rotation ticks, each row followed by its count of ticks:
The counts run from 0 to 261.
[-27  -9  10  -1  26  20  -5  13  19  -6 -14  43 -29  40  -9  -9 -10 -56
  22   0 -25  39  -6  -6  12 -21 -29   8   0   8  18  41  21  19   1   9
  13 -16  20  19 -18  11  -6  -4 -25  28  -3   5  22  -2   4 -19  42  24
 -24  27  -4   7   1   9 -19  42]	237
[-11 -34  -5 -28  15  27 -14   6   6  10 -36  59 -13  10  -9   8   1  -6
  30   6 -36   9  -3  16  27 -27 -26  23   1 -14  16  10  12  13   2  16
  -6 -17  22  -3  -3   0   0   5   0  25 -10  11  17 -10 -13  35  56  16
 -38  57  19 -14   3  -3  -7  25]	234
[  6 -50 -23  13  14   4   2 -14  16  -6 -17  60 -21 -28   5   9 -15   9
  15 -11 -17   3  -2  11   8 -38  16   0  11  20  19  15 -15  21  32  15
  -6  -6  -1  51 -16  -9 -33   3  21  11  12  34   6  35  -9  21  35   5
 -24  27 -32 -26  29  10 -15   0]	169
[  8 -49  16  48   8   7  -9 -38  10   9  12  19 -18   2 -18   1 -20  -1
  44  -5 -10  23  -2  20  20 -43 -17 -16 -10 -32  -2  10  -6  -8  24  15
  -1 -18   6  51 -14   4  -1   3   3  -6  11  39   4  31  -1  -7  13 -15
 -18  35 -17 -28  27  -3 -42  19]	162
[  6 -28  -6  25  25  17   8 -18  -1 -13  -3  31   9 -14 -25 -22 -10  28
   8  -8  17  -1   2   7   5 -36   2  -1   8 -19  -1  29 -21  -2  26  27
   7 -35  12  26  -1  -2 -27  21  23  -9  26  66  17  40 -25  17  18  20
 -40  36  -2   3  12   6 -38   0]	118
[  2 -20   8  14  31  18 -20 -10  25  17 -28  36 -26  23 -30 -12 -10 -23
  19   4 -42  27  19  -2  26 -41 -45 -14 -21  -6 -21  21  -7  -7 -18  -6
  -8 -15  30  29  21 -11  -3  -4   0 -10   9  17   0   5 -32  21  28   1
 -43  27  21 -11   3   7 -29  21]	253
[-23 -28  -3  -7  15  25  15 -10   7  -7 -12  33 -35  28  -6 -36   4 -14
  23  -3  -8  58   2 -10   0 -26 -23   1 -11   4  47  24  17  49  32   0
  -1   3  17  32 -16  12  15 -14  16   5  21  35  14  20  16  17  31 -14
 -17  56 -32   1  21  21 -22  -2]	196
[ -3 -34  -6  15  11   6  23   8   1  -5  13  36 -29  22  -4 -33 -22  -9
   5 -13   3  32   0   5  17 -28  11  19  13  -9  35  25  31  19  33  10
   6  -8  19  53 -35   8 -19   2   2   7  24  10   8  23  15  -4  20  -5
 -32  53 -27 -16  27  10 -41  20]	150
[-20  -5  10   4  -1  11  12 -23   1  -6 -18  38 -35  -1 -24 -19   9 -33
  33   2 -42  28 -10  -9  23 -38  -2  -3  -3 -27  10  34 -26  19  -2  28
   6 -31   8  -3  22  28   4   0   6  34   4  40  14  26   2  25  40  -3
 -15  49  -3 -10   7 -13  -7  25]	227
[ -3  -2   5 -12  22  47 -13  31  63  12 -14  40 -16  26 -34   0 -13  -5
 -17   0 -27  12  13  -8  14 -35  16  19   7 -13  14  31 -12  21  18  -3
   1 -11  36  37 -13  -8 -11   4   5   7  17  -8  21 -17 -16  15  34  12
 -59  44  14  14   0  19 -11  13]	58
[ -8 -14   7  -6  27  30   7 -12  27 -11 -11  55 -42  12  -4  -1  35 -23
  11   3 -30  30   3 -31   5 -20  21   4  20   1  18  30 -29  24  14   8
  10 -26  33   1  29  17  -2  -2  13  24  16  36  25  25  -9   9  54  32
  -7  42  -7 -30  -5  10   0   0]	231
[ -3 -28  -1  20  27  32   3 -13  32 -26  -3  32 -36   6   2 -20  23 -22
  29 -14 -13  16  -4  -9  -4 -30  27   8  18  -4  15  19 -29  17  23   9
   8 -19  13  25   6  18  -8  -9  19  34  17  47  50  22  22 -12  42  21
  -3  28 -30  -3  20  14 -29  15]	185
[  1 -33  27  -7  27  33  -2 -18  10   3  -6  36 -24  24  -2  -4  34 -16
  44  16 -25  25  -3  30  19 -50 -14   5  10 -16   7 -14 -18  28   7  28
 -11 -17  20 -15  19   3 -25  -9  20  20  -4  20  -6  26   2  28  42  15
 -21  44 -11   1 -21 -21 -17  25]	5
[ -8 -15  22  -2  19  42 -11  22  40   4  -7  26 -35  33 -32 -36   0 -28
   8  -1 -16  14  17 -25   3 -29  -5  14 -23 -31  -6  44 -27  10   6  15
  16 -33  29  21  -8  13  -8  -1  -9   9  31   3  36 -17  10   8  18  19
 -33  32  14  25   2  20 -17  34]	54
[  8 -61  11 -10  22  10  12   5  -4  13   3  25 -16  13 -20 -21  14  16
  23  -6  19  32   1  28  16 -13 -42   3  -9 -25 -12  30  32  39  17   1
  -1 -21  22  40 -44 -11  14 -14 -12 -11  21  20  13  21   7  -5  35   0
 -23  24 -22   7   7  18 -28  27]	152
[ -4 -17  -1  16  34  32  -6   5  48 -22  16  26   1   1 -29   0  -8   5
   3   4  17  34   0  31   2 -13  -9  11  14 -15  26  36  26   6  43   9
  -2 -14  36  25 -46   3 -12  15  -9   2  14  16  11  18 -12 -22  25  36
 -45  22  -4   8  -8  16 -37  16]	108
[  1 -10  17   2  22  31  -1   1  21  -1 -10  45 -49  43 -10 -19  -2 -25
  15  -7 -17  38  20 -34  20 -39  -9   9   3   0  20  16  -6  26  14  -4
  -6  -9  32  13  22  16 -13   5  20  11  20  16  -5  -1  -5  31  34  -5
 -37  47 -13 -36  -3   5 -18  15]	13
[ 14  -6 -21   2   8  31 -14   5  40  -9  -4  25  -5 -24 -32  -6 -13  13
 -15  15 -26  -5  11   3  10 -33  -5   6   0  -8   1  50 -22   6   5  -5
  -8 -27  28  42  22  -9 -10  11  13 -17  21  24  28  20 -18  26  17  17
 -50  32   7  11  -2  21 -25   4]	78
[ -6 -34  11   3  14  14 -14 -30   2 -27  -3  45 -11 -10   6  -5  26 -25
  39  24 -35  18  -8  46   3 -41  -7  10  14   4  22   4 -26  10   4  29
 -14 -34   9 -13   5  16  -4 -11   9  33 -15  35  12  46   2  -2  38  25
 -10  20   3  -5   1  -1 -22  28]	224
[ 13 -32  16  18  18  27  26 -19  -3   1   0  17 -24   5 -18 -33  28   3
  29 -20   7  34 -19 -11  28 -22  15  -3   5 -44 -26  36   3  24  18  13
  16 -22  19  33  14  -3 -10  -6  -4  18  29  29  14  16   0  11  45  -4
 -14  42 -30  -4 -10 -22 -24  27]	141
[ -9 -31  -9   2  44  30   5  -4  18   5  -2  34  13  12 -21 -11  16  35
   1  18   3   3  -4  36  -5 -17  -6  -3  14 -16  -4  27   2  29  27  20
   6 -39  23  25 -38 -12 -10  -2   3 -26  10  39   6  27 -26  -2  33  31
 -33  32  15   8   3  20 -42 -16]	113
[  2 -34 -21  21  30  19  20  -2  17 -25  -8  24   1 -35  -8  -2  -8  -1
   3   5 -16   2 -15  36  24 -32  -4  -2  15  -7  -8  45  14   9  15   2
 -11 -14  11  36 -10 -31 -34  13  -9   4   7  10  18  31  -7   3  44  31
 -27  12  -9  24   4   0 -35  23]	128
[ -2 -28  19  -2  25  10  -9 -14   0  -6  -1  29 -36  41 -16 -31  22 -37
  40  -8  -7  34   8  -8  14 -42 -22  10  -5 -20  -3  13 -22  21  -2  24
  11 -18  15  -5  24  27 -13   3   3  12  15  33   8  12   7  20  42  12
 -22  48 -15 -11  -8   3 -19  47]	9
[-18 -20  19  23  26  11 -31 -12  13  -6  -3  39 -14  49 -19 -23 -13 -27
  38   3 -20  31  18  10   6 -59 -38  -6 -15 -12 -16  11  -5 -12   3  20
  -3 -18  17   8  -6  28  -9   1   9  -7  -1  27  -7  15 -11  -5   8  12
 -31  31  17 -12  21   5 -47  36]	248
[-12 -35   1 -16  24   3 -12 -30  -1  11  -9  40 -20  26 -12  -9  23   8
  54  23 -15  15  -9  35   3 -45 -37  -1 -28  -6   0  -1  -8  25  22  18
   1 -17  14  35   3  27  16 -19  -3 -11   9  49  17  26 -12  22  39 -10
 -31  45  10   3  20  12 -27  18]	203
[ -7 -26 -10 -14  27  21  -9   4  11  -8 -24  68 -22   6  -3  -2  12 -17
  12   0 -24  26   4   1   2 -33 -15  27  18  20  30  18 -13  19  18  21
  -2  -9  27   8  -5  21 -15  14  22  35  12  23  15  -3  -3  31  49  32
 -36  63  -4 -20   3  18  -5  22]	235
[ -5 -15   7 -12  30  11 -10  -3  22 -11  13  60 -38  37  -4   9  -3 -18
   0   0 -10  29   1  10   1 -36   3  13  12  30  24  11  -1  45  26  -3
   4  13  35  14   9  16 -28  11  -6  14  18  15 -16  20  -8  16  40  21
 -45  39  -6 -28  -2  18 -20  23]	17
[ 10  -8   3  10  15  46  -6   4  43 -48  23   8  -1 -22 -14 -14   7  -3
  -6  24 -32  20   2  24   4 -30  -2  11  27  -7  25  44  -6  23  25  -1
 -19 -43  37  13 -10   7 -11   4   2   4  10   5  23  41   5 -21  27  32
 -32  15 -18  10 -15  18 -25   9]	88
[ -3 -13   8   9  35  38 -18  -6  43 -22  19  24  -2  15 -17 -15   9   8
  -7  25  -6  29  17  11 -23 -37  -2  -4   0  16  22  29 -33  34  31  10
  -9 -20  43   4  -5  15 -23 -11  30  -8  24  19  -5  39  -8 -12  14  20
 -44  34  -5   8   5  37 -34  -7]	68
[-24  -2  -5  18  16  11  -3 -17  52  -2   8  33 -23  13 -26  -7  -4 -19
  41  14 -25  24  -3  -2   8 -40  -2  -6 -13  -6   2  18   7  17  18  -3
  18 -10  17  51  25  26  29 -14 -19  -3  14  47  27   9 -11 -14  34  10
 -30  17  13  -8  12  18 -44   1]	206
[-19 -13  -7  14  12  17   1  -8  30 -32   5  33 -27 -34 -10   4   8 -25
  13  21 -41  33   2  20  12 -40  -1   4  12  10  53  16 -13  26  16  -7
 -25 -25  21  -1  11  10  -6   5  27  16  -9  35   4  48  -4   1  37  14
 -21  29 -16 -15   4   2 -13 -15]	220
[  7 -28   8  26  16  24  37   0  -1  -1  -1  13 -14   2   0 -32  13   0
  25  14 -40   4  -2  23  32 -38   4  17  -3 -46 -10  32   3  12  14  14
  -3 -37  13  47  -7 -22 -24 -27  -9   1 -11  14  24  22  -4  -8  37 -13
 -15  33  -4  24   6 -31 -43  14]	136
[  4 -35  10  -8  -6  14 -13 -23 -11  -5 -10  46 -27 -11 -26   5  -1 -29
   5   5 -35  26   7  14   9 -34 -34  -4 -13   4  10  44 -33  18   2  29
  -5 -24  11  12  -1  -4 -43   3  10  14   3  -2   1  36  -4  34  20  -1
 -31  38 -12   1   2  11   4  50]	40
[  5 -59  20  12  10   8  11 -21 -13  18   7  34 -16  10  -9 -12  13  23
  35   1   2  27  -1  31   5 -29 -28   5  -7 -22  -1  12  -9  26  27  14
  11 -22  16  33 -30   2  -8 -21  30 -18   6  33 -14  52 -10   9  20 -17
 -19  49 -15  -7  20  -5 -32   9]	157
[-17 -16 -31 -14   5   2   6 -12   5 -15 -17  52 -23 -29 -17   5  -6 -12
  11  15 -34   5  -5   9  17 -32 -22  -1   6  37  39  32  -7  34  13   9
  -7 -18   3  36  23  11  -6  15   2   6   7  46  13  31   0  33  47   8
 -41  32  -9 -16  20  23 -12   3]	215
[ -6 -50  -5  13  14  -4   9 -27  -6  -1 -25  39 -31 -23  -9   0  12  -9
  20  -5 -23  26 -13  10   7 -15 -32 -14 -18   1  -9  45  -7  37   5  18
  14  -7  -1  50 -15 -10 -10 -14  -9   5   8  30  20  49  -4   8  50   3
  -8   7 -33   7  18  17 -18  33]	172
[ -6 -43  12  14  18  16 -16 -23  20 -20  -6  39 -19  13   4   9  -3 -21
  43   0 -10  41 -20  35   4 -30 -13   6  -9   7  24  -1  13  17  31  19
  -3  30   9  31 -26   9   0 -11 -14  27  10  11  16  16  13   8  40   8
 -18  43 -36  -3  10  -2 -11  32]	193
[ 17 -17 -25  29  27  33  15  17  32  -4  -7  42   1 -15   1 -17 -12   6
 -11  -2 -27 -16   6  -3  23 -26   8   6  12   0   3  45   0  -8  19  -5
  -8 -25  17  63  -3 -26 -29   0   4 -14   1  18  24  11 -21  -5  36  18
 -49  22   6  10  16  10 -49   0]	124
[ 31 -19  10  31  17  25 -47 -25  37 -41  10   6  -1  -8 -36  -3 -12  -9
  21  15  -7  26   7  23   0 -44  -7  -8  -2 -24  -2  38 -35 -12  13  18
   6 -23  36  28   7   6 -19   4  -1  -3  20  13  22  36 -15   4  12   7
 -49  21  -9  -9 -13   7 -18  33]	76
[ 16 -37   5   3  -2  46 -20  -3  18 -33  10  17  14 -13  -5 -23   9  15
   5  27 -27  -1  15  40  20 -46  -8  27   9 -28  20  20 -29   1  30  34
  -6 -51  24   5 -22   6 -17  -7  17  10  -9   1  16  24  -6 -10  14  17
 -24  48   1   8   4  -8 -34  19]	92
[  7 -50 -19   1  20   9   6 -18  22   8  -8  41 -28 -18 -24  -9   1  20
  17 -11   5  -4   0   2   0 -21   5  -1   5  -5  -9  14  -8  24  19   4
   2 -25   9  47   1  -9   2   0  21 -17  23  58  33  19  -4   6  44  12
 -22  15 -13 -10  33  30 -36  -9]	164
[-14  -1  17  16  25   9 -11   2  34   5  16  42 -43  45  -9  -1 -21 -47
  -3  14 -26  27   7  -5  20 -41  -7  13  11  21  32  20  19  25  17 -10
   6  -1  38  28  -6  15 -25   2 -16   9   7   3 -12  17  -9  -6  26   8
 -49  31   4 -21   1  13 -19  42]	18
